One turn or mirror swaps these rows in pairs. Which row does each one swap with?
zosil: [ 12 -13  -6   6   6 -10  18  -7   0 -11  19  -6  21   2  -2   2 -25]
fupip: [ -1 -12  -3  12   1  -6   2  -3 -12 -16  26 -16   3  -4 -13   8 -34]
rubu: [  3 -18  -7  16  -8  -3   4 -20  -7 -18  19  -9  17  12  -9   3  -7]
Manu: [  1 -28  -4   5  -4 -15  24  -4  -7 -11  13 -20   3   5 -18  -7 -17]
foz: [  4  -6  -8   1   1 -10   0  -3 -22  -6  -1 -22  -6   5  -3  -3  -9]
Lodu: [ 13 -13   0   6   2  -8   1  -4   1 -20   2  -8   6  -5  -3   0   4]
medat: [  3 -12  -6   9  -6  -9   0   3 -11 -18  17 -15   2   4 -21  14 -25]
vup: [ -4 -16  -5  10  -3  -4   4  -9   0  -2  19 -25  -1 -14  -5 -10   1]
pifi: [ 13  -5 -14   0  -2  -7   5   7 -16  -3   2 -24   6 -13  -7   0 -15]
nuno: [ -3 -26  -7   9   3 -14  16 -15 -15 -10   7 -25   5   5 -18 -10 -20]
sot: [ 14  -4 -17  -3  -2  -3   4   3 -14  -1   3 -26   8 -10 -10   2 -15]
kolun: [  4 -25  -2   1   0  -6   0  -6  -3 -18  16   0   0   2  -1 -11 -15]
muge: [  8  -5   0  15   9  -9   2 -20  -5 -12  -2 -16   6  -3  -1   1   1]
tupo: [  5 -26  -1   2   0  -5   3  -8  -5 -13  21  -2   8   5  -1 -15 -19]
tatan: [  8 -10  -1  16   5  -9   9 -12 -13   4  17 -16  14 -19   7   2  -4]
kud: [ 12 -29   6   6   2 -12  -3  -5 -13  -2   4 -14  14 -11 -17   8  -2]
dipup: [  1 -12  -6   4  -6  -7   3   0 -14 -15  23 -16   1  -4 -21  11 -29]
nada: [  8 -16  -2  10   4 -12  19 -14  -2 -13  24  -6  15   3  -2   0 -26]
pog: [ -5 -13 -13  12  -4  -1   5 -21 -10 -16  23 -16   4   5 -12  -7  -2]
Vap: [  6 -27   3   4   5 -11   1 -10 -18   1  11  -7   2 -18 -14   5  -4]
nul: [  6  -9  -1  20   4  -7  11 -12 -13   1  19 -17  16 -19   5   4  -7]
vuneg: [  0  -6  -5  18  10 -11   4 -18 -16  -7  -1 -28   7  -2  -3  -2  -7]
malek: [ 12 -21  -2  11  -3  -6   0 -11  -6 -15  13  -9  24  11 -14  11 -14]
Sibu: [  9  -3 -18   5   1  -8   0   5 -19  -1   0 -24   4  -5 -11   2 -10]
pul: [  0 -21   3   5   5 -14   5 -10 -23  -4  16  -6  -2 -20  -6  -1 -10]
bigur: [  0  -7  -2  21   5  -8   7 -11 -16   0  19 -19  12 -18   5   6 -10]
vetef: [ 10  -5 -18   5   2  -8  -1   3 -15   2   1 -24   7 -12  -9  -2 -11]
tav: [  1 -12  -4   6  -7  -6   0  -1 -15 -18  18 -18   0  -6 -16  14 -30]
mumip: [ 10 -14  -4   9   7  -9  19 -11  -3 -13  21  -5  18   0  -1   0 -26]
zego: [  1 -16  -4  10  -7 -10   0   2  -7 -19  20 -15   3   0 -19  11 -29]
Zok: [  6 -26  -4  -2  -1  -5  -1  -4   2 -16  16  -1   3  -2  -2 -10 -14]
Lik: [  7 -25   2   3   6 -11  -1  -5 -21   3   9 -10   3 -16 -12   2  -1]
tubak: [  9  -9   7   7  -8  -6  -1  -2  -4   2  18 -18  17  11 -13  12 -11]
vepa: [  0 -13  -2  10  -5  -2   5  -8   1   0  18 -25   2 -11  -7  -9   5]
deziz: [  3  -6  -2  16  14 -12   3 -19 -15  -7  -2 -22   6  -3  -2  -1  -5]
sufa: [  3 -28  -8   6  -6 -14  26  -7  -8  -9   9 -19   6   1 -15  -8 -15]
boda: [  7 -14   1   1 -12  -5  -1   0  -9  -9  19 -19   5  12 -21  13 -11]
faf: [ 10 -22  -5   0  -8 -13  26  -2  -1  -6  16 -17  13  -3 -14  -7 -11]
vegoz: [ -1  -4  -1   9   5 -11   1  -8 -21  -3   3 -19   2   9   4  -5 -20]
ropap: [  8 -21  -2  14  -6  -6   4 -13  -6 -15  16 -12  24  13 -15   9 -12]
gan: [ 17  -6 -14   6   2  -4   4   6 -10   2   5 -25  15 -12  -3  -1 -14]
zakes: [  2 -14   6  12   0  -5   4  -6   2   2  16 -24   4 -13  -3  -8   1]

Sibu swaps with medat
sufa swaps with Vap
pog swaps with Lodu
nuno swaps with kud
zosil swaps with bigur

